Each path below is one point turned by a fixed rotation once a step. After each direction that follows a path, write how fast that rotation turns it, in degrees each step (0 if it stays still).
Each turn is a multiple of 5 degrees from 10 to 175, or 0.
Each row of a path follows its step; steps can be skipped.
Rotation 1:
step 0: [ 28   0  -6  36  26 -14  18   3 -23   0  -6  -1  26  16   3   2 -15  19
 -35   3 -18   7  -3  25  -8  -6  -1   5   3  -4  -4  -8   0 -19   8  -5
 -15 -23  -7  12  -4  20 -20   7 -16   3  -3   3  17  15  15  -7   1]
step 2: [  4 -29   0   6  32  -7  24   5 -15 -20 -10   3   5 -26 -14   5   9  -6
 -21   9  -7   1   5  -1   7  10  12   6  -3  26  10  -1 -10 -31  23  -5
  17   4 -16  -6 -10  -7   7  -3  31   1 -38   2  12   7   1   2  11]
step 3: [ 17 -12   4  20  -4  11  -2 -33 -20  16 -21   9   2 -16  -8 -12  -4   3
 -18 -23 -20  -7   6  15   5  12 -17   1  -8  15   9   6 -24 -34  -7 -10
  -2  -7   4  10 -22  -7  10  18   0   2 -22 -13  20  18  -3 -17   0]
step 4: [  8 -31   7  12  -3  26  20 -11  23   7  -5  22  -4 -28  16   5 -25  21
 -13 -14  11  10 -25   4 -21   3  -8   6  -4  10   5  -7   3 -17   6   7
  -8 -14 -19 -13  -2  18   5  18   2  17 -12  -3  12   2   9 -31   3]
step 5: [ 12 -14  -8  18 -13   5   1  15  12  -6 -39 -10 -16 -27   3 -12  -5   1
  -2   9 -10   6  -5   2 -34  20   0  -7   6  22  -5  -6 -10 -26  -7  -2
  11 -15 -20 -13   1 -11  30 -22  13   8 -12  13 -20   0   9 -16   3]
step 6: [ 20  19   0   8  31   5   0 -19  -2  15   5   2   0 -19   8 -16  -2   0
  -2  11 -13 -19   4   7 -15   1 -10  14   5  33   6 -10 -12 -41   3   1
  -8 -15 -10  -9 -18  16  12 -24   6   8   3 -18 -26 -17 -14 -14  -6]
step 7: [ 13   7 -19  14 -20  -3   1 -20  16   7  14  -2  -9 -11  -1  -2 -38  19
 -22  29  -2  17 -13  29   4   7 -15  15  10   5   4  -1   1 -30  -9  -1
  -1   7   7  17  -5  -3  -1  -6  -3  26  -5 -17 -17 -22   9 -21   1]
step 8: [ 34   4 -17   9   5   0   4  23  -4  -1  -6  10  12  -1 -19  -5 -43  28
 -10  16  -1   8 -12   4 -18  15   6 -11  27  22   6 -11   4  -3  33 -19
   9  -8 -17   2   0   2 -15 -16  -3   8   7   4  -7  -4  23  -3   0]
step 9: [ 15  41 -14  14  12   5  -2  10 -15   5 -26  -4  11  -2  -3 -15   5  32
 -23  17   3   4  20  25  11  -2  -4  20   6  22  -4   0  13  -4   6  -9
   4 -20 -13   8  -4   7  20  -6  28  -2   0  -5  -8  11  18   0  22]
step 10: [  7   6 -13   0  18  -7  23 -17  -7  11   2   4  -4  -3   5  16  -4   8
  -3  14  -5  20  21  13   2   3  18  40   5  26  18   4   8 -28  29   8
  -1  14  14   3 -22   1 -13  12  13   2 -12  -1   3   5  36 -12  13]
step 11: [ 13  -7  -7  26  -7 -25  12   5  -4  13 -17  16  29   1   4   4  -8  13
   0  14  -3  16   5  11   3   8   6 -20  12   0   0  -1  -6 -46   6  -6
  15  -2  -8  11  -8 -17  -5  22   5   4 -16 -13  34  17  28  -2  -7]
Speeds:
[ -3   6   0   3   1   1   2  10   5   0  -3  -2  -1   1  -4   0   0   8
   4  -6   2  -1  -6  -2   8   6  -1  -1  -6   0   0   3   1  -1   1  -3
   6   0 -10  -5   7   1   2  -4  -2   3   2  10   4  -5   4  -3  -4]
100
[  0  -1  -2  -1  -6   4   0   8   1  -9  -3   3  -2   2   0  -1  -5   1
   1  -2   4   8  -4   2  -8  -5   6 -12   4  -6   2  -7   1   0   3   0
  -1  -1  -8   2   0   3   4   3   0  -1   7  -5   3   1   0   0   4]
100
[  5  -4   1   4  -5   2  -4   3   3  13  -5  -4   1  -3  -4  -1  -1   1
  -1   8   4   2  -5  -4  -1   0   1   1  -1  -2   0  -5  -2   5  -2   0
  -5  -2  -4   2   3   6 -10   6   2   5   0   5   0   6  -2   8  -2]
95
[-6 -3 -1  4  2 -5 -2  6  2 -4  2  1  4  2  1  2 -1  1 -6  5  3 -3 -7 10
  6 -3 -1  2  1 -6 -3  1  2 -4 -7  7 -1 -7  3 -3  2 -2  8 -1  2  5 -7  2
 -1  6 -2  6  5]
160
